In the rows, zero is written as 128.
The rows below fall into families. The same turns and mirrors carry the whole set onto itself and the rows of a family onto each other. For each named row, which other rows are in its family? Write them in the order they are listed.
These 32 rows form 4 families of 8 rows each.
k364: [113 118 122 102 161 136 115 109]
k768: [140 104 121 106 119 148 128 152]
k599: [136 106 131 113 181 133 123 116]
k147: [102 111 168 133 150 119 140 100]
k664: [112 129 164 132 160  96 131 121]
k878: [122 118 146 146 111 108 158 144]
k925: [136 119 131 111 178 127 116 116]
k487: [109 123 164 133 160  96 138 117]
k928: [107 113 179 131 145 114 136 106]
k917: [148  96 109 116 132 142 150 142]
k621: [122 114 128  96 160 138 119 105]
k558: [142 106 130 108 178 130 120 118]
k609: [138 104 123 103 120 143 128 159]
k832: [ 98 111 171 130 149 112 139 106]
k281: [127 119 147 139 108 109 159 148]
k767: [118 118 120  99 157 139 120 109]
k972: [121  99 161 129 106 119 149 155]
k409: [118 100 164 140 110 123 146 152]
k285: [103 114 168 137 144 117 137 100]
k692: [123  97 171 137 113 123 147 150]
k755: [140 113 128 104 174 126 122 113]
k300: [119 115 130 107 163 142 117 101]
k973: [129 105 146 142 111 110 164 147]
k105: [155 101 114 120 130 143 142 145]
k634: [132 101 112 105 125 147 130 150]
k606: [150  93 112 118 139 142 140 149]
k93: [113 130 164 135 149  97 140 114]
k861: [127  95 168 136 108 122 149 147]
k533: [138  98 121 100 125 140 126 158]
k994: [124 112 148 150 115 111 158 150]
k986: [153  95 113 122 128 141 149 142]
k295: [115 129 170 136 157 100 131 121]

Same family as k295: k364, k599, k917, k281, k285, k861, k533
Same family as k925: k928, k972, k300, k973, k634, k606, k93
Same family as k878: k147, k664, k558, k609, k767, k692, k986
Same family as k105: k768, k487, k621, k832, k409, k755, k994

The rows below fall into families. The same turns and mirrors carry the whole set onto itself and the rows of a family onto each other. For each named row, which other rows are in its family? Write them in the order they are listed.
These 40 rows form 5 families of 8 rows each.
k601: [123 134 106 154 136 127 141 148 146 143 133 136 101 140 145 182 119 130
 103 132 148 132  97 116 126 109 153 100]
k831: [139 143 130 174 133 111 115 119  97 154 135 101 106 155 109 137 135 142
 156 126 122 138 150 157  90 115 119 121]
k236: [132 170 113 164 131 154 142 124 128 131 114 148 110 143 162 126 125 131
 175 103 146 100 118 179 114  90 101 116]
k480: [155 132 101 119 134 132 137 137 188  93 106 103 129 181 151 131 127 145
 144 129 136 143 148 131  96 101  85 127]
k904: [122 132 106 159 134 125 150 153 147 130 136 137 103 147 150 184 115 120
 113 131 145 130 104 116 122 103 153  96]
k604: [155 131 112 133 127 136 121 158 194  97 118  98 114 174 156 145 122 151
 135 133 130 150 142 128 109 111  82 127]
k527: [157 136 110 122 131 139 107 143 188 119 111  96 114 162 145 140 132 167
 119 135 134 151 131 130 113 120  81 136]
k942: [157 137  99 109 137 135 124 123 183 115  99 101 129 170 140 128 137 162
 128 131 142 144 137 134 100 110  85 136]
k826: [134 172 114 159 132 157 127 119 126 148 111 146 105 133 156 127 129 144
 160 105 148 102 109 179 120  99 100 122]
k757: [157 138 104 113 134 137 113 130 185 121 102  99 121 164 140 133 137 168
 120 133 139 148 132 132 107 116  83 137]
k836: [133 152 106  66 142 150 128 163 147 135 144 117 102 155 140 126 151 124
 121 117 114 140 142 133 126 126 127 121]
k84: [155 134 113 131 127 138 111 155 192 109 117  96 111 167 152 145 126 160
 125 134 131 152 136 128 113 118  81 131]
k855: [123 137 101 145 140 128 140 134 142 152 124 137 106 137 138 177 126 137
  99 131 152 131  95 118 124 110 154 104]
k442: [138 141 127 176 134 109 127 122  99 140 137 103 111 164 114 136 131 131
 169 124 121 134 157 157  84 107 121 116]
k534: [131 167 121 177 126 156 133 143 133 128 125 145  99 141 170 136 119 130
 172 105 139 105 116 176 122  95  99 114]
k669: [154 131 106 128 130 133 132 151 192  90 114 100 122 180 156 139 122 144
 142 130 131 146 147 130 102 104  84 125]
k44: [139 142 125 172 135 108 125 116  96 145 133 104 112 161 110 134 134 134
 165 124 123 134 156 158  84 108 122 118]
k16: [132 168 117 171 129 154 140 134 131 126 120 146 106 144 168 131 120 128
 176 103 142 101 118 177 117  91 100 114]
k612: [132 150 110  76 139 150 128 176 151 126 151 116  96 157 147 132 144 117
 126 117 110 142 145 131 129 126 126 117]
k332: [133 152 109  72 140 151 126 170 149 133 147 116  98 154 143 130 147 122
 122 117 112 142 142 131 129 128 126 120]
k29: [138 140 134 182 130 111 115 130 101 147 143 100 101 157 115 144 130 138
 159 126 118 140 151 155  93 116 118 117]
k639: [132 150 103  67 142 147 143 165 148 120 143 120 108 164 145 123 145 110
 135 113 113 137 151 132 119 117 129 115]
k214: [138 140 133 184 130 110 119 132 102 141 143 101 103 160 117 142 128 133
 164 126 117 139 155 155  91 112 119 115]
k245: [132 149 109  77 139 149 134 178 151 120 151 117  99 161 149 131 141 113
 131 115 109 141 149 130 126 122 126 114]
k10: [134 172 119 165 129 159 120 127 128 151 117 144  99 130 158 132 128 147
 157 107 145 106 105 178 125 103  98 122]
k571: [132 148 106  74 141 148 140 173 151 117 148 119 104 164 149 127 143 110
 135 114 111 139 151 131 121 118 128 114]
k358: [122 133  94 146 141 121 169 136 143 123 124 142 119 156 148 172 118 111
 125 126 151 123 112 119 109  91 157  93]
k829: [133 170 123 173 126 160 118 137 132 145 122 143  95 131 163 136 124 144
 158 108 142 107 107 176 129 104  97 121]
k782: [139 142 127 172 135 110 120 115  97 151 133 102 110 158 109 135 135 139
 160 125 123 136 152 158  86 112 121 119]
k472: [132 169 125 178 124 158 124 144 134 136 126 143  95 136 168 140 120 137
 165 107 139 108 111 176 127 100  97 117]
k148: [124 138  95 135 143 125 148 121 138 153 118 139 114 139 134 169 129 135
 103 129 156 127  97 120 117 105 156 105]
k468: [134 171 112 159 133 156 136 118 127 141 110 147 110 138 158 124 129 138
 168 103 148 100 113 180 116  93 102 120]
k997: [156 135  97 111 138 132 133 126 184 104 100 103 132 176 145 126 133 152
 137 129 141 142 144 132  96 103  86 131]
k175: [134 153 102  63 144 148 134 158 146 132 140 119 106 157 140 122 151 120
 125 116 116 139 145 133 122 123 128 120]
k388: [124 137  90 133 145 122 159 117 137 144 114 142 122 145 135 165 128 127
 111 127 157 123 102 121 109  98 158 102]
k381: [124 134  91 137 145 120 168 123 139 132 117 143 123 152 141 165 123 117
 120 126 155 121 109 121 106  92 158  98]
k661: [138 139 130 181 131 109 125 129 101 138 141 102 107 164 117 141 128 130
 169 125 118 137 157 156  87 108 120 115]
k159: [133 152 102  64 144 148 140 159 145 126 140 119 109 161 142 121 149 115
 131 114 115 137 149 133 120 119 128 118]
k977: [121 131 101 155 137 122 161 148 147 122 132 140 110 153 151 179 114 112
 122 128 147 126 110 117 114  96 155  93]
k655: [139 142 132 179 131 112 112 125 100 152 139 100 103 155 111 140 133 142
 156 127 119 140 149 156  93 116 119 120]

Same family as k527: k480, k604, k942, k757, k84, k669, k997
Same family as k381: k601, k904, k855, k358, k148, k388, k977
Same family as k236: k826, k534, k16, k10, k829, k472, k468

The rows below fall into families. The same turns and mirrors carry the whole set onto itself and the rows of a family onto each other. For each named row, which other rows are in its family? Write them in the order they are listed.
These 18 rows form 3 families of 6 rows each.
k418: [141  90 106 141 139 156 157 166 105 115 171  89 191 120 151 130 139 124
 138]
k313: [150 101  90 138 145 156 135 141 110 141 165 101 172 107 128 118 144 107
 132]
k627: [149  75 112 133 130 166 133 141 114 132 157  99 173 112 144 149 138 104
 145]
k247: [125 113 125 157 119 129 145 167 101 151 177 110 162 121 142 114  87 106
 140]
k314: [125 125  87 129  95 179 105 124 121 126 122 126 148 112 159 117  78 149
 108]
k721: [129  89 119 148 104 113 162 154 125 134 179 110 169 109 146 124 123 103
 130]
k343: [142  95  99 150 112 165 140  93 111  99 131 152 144  97 160 109  78 142
 117]
k17: [129 122 120 148 113 117 151 141 100 157 176 123 190 107 146 113 107 115
 130]
k529: [112 119  75 114 106 163 127 116 108 109 151 113 161 117 151 108  62 140
 103]
k996: [119  93 110 178 130 146 165 166 103 142 142  82 145 117 159 125 118 151
 125]
k99: [120 126 123 154 118 175 110 113 108  84 126 133 163 124 154 121  85 154
 143]
k75: [105 104  98 151 117 141 169 163  97 156 161  99 160 121 154 152 132 136
 122]
k422: [124 118  80 108  94 159 116 107 119 103 145 124 184 102 159 117  96 149
 104]
k28: [130  90 100 152 101 183 155 104 118  85 130 136 151 108 177 151  94 142
 118]
k495: [122  89 132 163 136 158 161 157 101 150 156 109 139 106 163 136 139 146
 131]
k642: [135 115  89 157 109 174 145  91 124  88 143 151 150 100 161 136 119 134
 121]
k275: [115 105 128 142  98 164 123 155 117  84 122 144 154 128 164 123  90 164
 134]
k230: [110 121 103 156  90 143 133 137 117  83 120 132 168 138 154 117  76 157
 133]

Same family as k996: k627, k17, k529, k642, k275
Same family as k314: k418, k721, k343, k99, k75

The rows below fall into families. The same turns and mirrors carry the whole set onto itself and the rows of a family onto each other. For each named row, which other rows are in its family? Write them in the order they are listed.
These 32 rows form 4 families of 8 rows each.
k681: [107 119 139  82 135 141 142 108 129 110]
k457: [137 111 122  85 141 153 141 113 137 129]
k598: [100 145 110 135 148 151 157 135 139 127]
k14: [116 124 144 129 119 142  92 129 141  95]
k268: [155 130 124 120 139 143 134 144 103 103]
k919: [146 129 129 129 153 146 123 157 109 131]
k165: [ 96 122 103 135 121 143 145 147 136 118]
k737: [ 93 138 114 139 136 152 158 128 123 126]
k953: [155 132 131 123 143 144 126 166 125 129]
k890: [ 89 134 152 129 122 114 130 112 159 143]
k325: [ 99 135 140 124 117 118 141  86 153 117]
k258: [145 126 161 109 121 106 100 125 126 127]
k848: [139 139 127 115 158  98 146 114 132 146]
k790: [163 139 161 107 113 134 111 116 139 126]
k538: [ 92 134 146 119 105 113 135  95 141 122]
k752: [156 149 110 121 136 147 124 154 127 123]
k636: [125 150 129 117 155  99 145 114 118 146]
k905: [112 163 143 148 115 119 120 152 136 139]
k548: [106 137  92 135 137 143 148 123 149 135]
k369: [113 114 145 132 103 159 112 139 132 107]
k355: [127 140 132 119 142 116 172 127 120 151]
k930: [112 126 144 121 114 129 135  84 161 140]
k649: [134 100 135 102 145 154 145 107 128 114]
k501: [117 131 131 126 117 173 109 123 154 107]
k746: [151 145 122 116 132 104 150 115 135 155]
k455: [115 128 144 133 102 164 121 137 146  99]
k743: [132 164 131 158 109 124 119 125 152 133]
k775: [121 166 136 144 114 108 122 145 150 132]
k149: [148 142 173 114 139 115 119 108 125 129]
k747: [136 144 139 167 126 116 121 148 132 137]
k989: [126 101 131 100 142 140 138 101 113 114]
k816: [154 121 161 112 112 111 110 117 139 119]

Same family as k355: k681, k14, k268, k165, k890, k149, k747
Same family as k919: k737, k258, k538, k636, k905, k369, k989

The rows below fall into families. The same turns and mirrors carry the whole set onto itself and the rows of a family onto each other. For each named row, which other rows are in its family? Write them in the order they are listed.
These 18 rows form 6 families of 3 rows each.
k879: [111 126 124 116 115 120  90  84 145 100 117 129 129 118 155 184 175 139
 142  79  92]
k778: [157 135 113 116 106 143 120 118 139 126 104 109 141 122 120 121 124 113
 159 122 131]
k524: [132 119 139  94 150  95 114 140 140 119 113 168 138 100 100 171 148 176
 144 123 141]
k251: [100 131 106 134 121 130  87  95 138  94 130 136 126 106 147 187 167 144
 143  94  88]
k39: [138 106 147  97 161 112 102 137 134 127 109 153 136 114 113 175 147 194
 153 119 134]
k316: [151 113 136  95 137 109 105 141 126 124 123 167 155 105 106 175 130 183
 168 127 137]
k934: [157 138 121 100  98 145 119 117 141 129 124 119 150 119 121 114 122 120
 157 105 129]
k968: [149 135 114  96 103 151 111 111 125 106 119 112 149 119 125 119 126 108
 155 115 124]
k60: [145 122 133 105 148 103 104 147 139 130 121 162 133  95  94 176 142 187
 152 107 136]
k187: [107 136 104 119 121 128  77  92 143  98 115 132 129 109 143 188 165 140
 144  81  83]
k623: [102 132  99 127 117 133  84 102 158  99 121 141 132 108 148 173 170 149
 143  73  89]
k687: [166 134 119 121 108 146 111 121 137 123 109 122 136 110 121 113 127 110
 141 116 127]
k960: [120 141 105 111 114 133  68  87 139  93 124 134 129 108 144 173 162 158
 147  67  90]
k690: [106 129  98 107 120 118  66  91 136  92 122 148 140 115 148 183 167 154
 155  79 101]
k579: [149 119 127 117 111 141 112 115 130 135 120 103 134 128 122 124 129 112
 150 125 138]
k929: [142 110 137  97 137 112  84 138 141 130 127 176 146 101 104 170 131 191
 150 118 131]
k666: [158 141 109 122 118 143 119 117 126 126 102 114 139 121 132 114 139 117
 153 122 136]
k859: [139 113 137  99 155 100 101 139 143 125 110 172 138 106 102 177 133 180
 155 120 134]

Same family as k879: k39, k579
Same family as k778: k187, k859
Same family as k934: k960, k929

The rows below fall into families. The same turns and mirrors carry the whole set onto itself and the rows of a family onto each other. For each named row, which other rows are in its family? Write them in the order they are listed.
These 32 rows form 4 families of 8 rows each.
k201: [150 109  97 158 130 131 109 129 119 138 137]
k786: [115 144 104 142 149 145 138 134 144 122 101]
k508: [ 89 151 143 119 116 124 127 122 139 163 133]
k219: [112 149 148 134 130 101 168 130 121 129 131]
k817: [132 109  92 140 102 120 103 130 123 138 124]
k391: [153 117 103 157 126 133  97 132 134 147 140]
k184: [107 148 152 115 134 105 158 136 116 123 129]
k67: [104 132 119 101 120 126 149 138 144 110 119]
k877: [166 135 103 120 127 134  99 131 114 114 132]
k549: [180 130 143 128 128 101 116 132 115 132 139]
k100: [156 151 149 148 134 131 108 100 133 157 143]
k479: [160 145 102 114 126 135 102 138 128 107 131]
k759: [161 156 125 109 149 127 112 148 126 110 133]
k469: [ 93 133 117 151 145 133 127 140 149 138 110]
k362: [140 114 101 160 118 134 101 136 125 153 134]
k974: [119 154 146 120 140  93 158 134 117 119 131]
k185: [110 130 136  94 118 140 147 136 138 110 122]
k168: [ 83 134 123 139 137 137 131 144 141 139 113]
k56: [109 120 114  95 119 134 141 134 134 110 127]
k625: [160 113 156 131 112 101 128 110 115 144 120]
k761: [ 94 147 150 124 122 111 138 116 145 159 124]
k921: [163 143 106 108 128 122  98 128 123 116 147]
k95: [ 96 138 117 142 131 125 133 153 145 133 101]
k407: [125 174 139 129 144  98 149 121 118 140 123]
k317: [162 140 141 147 135 130 101 103 121 158 136]
k177: [172 127 144 133 134  95 111 131 105 142 123]
k819: [ 99 119 152 128 113 120 108 132 144 166 129]
k626: [100 140 156 118 125 113 126 113 138 169 127]
k662: [140 153 133 154 152 144 112 115 137 155 154]
k620: [175 125 148 124 122 102 127 135 105 132 129]
k696: [117 113 133 100 107 120 141 138 125 110 147]
k964: [159 133 142 141 140 137  98 103 140 152 140]

Same family as k662: k786, k817, k759, k625, k407, k819, k696
Same family as k620: k100, k479, k469, k362, k974, k56, k626

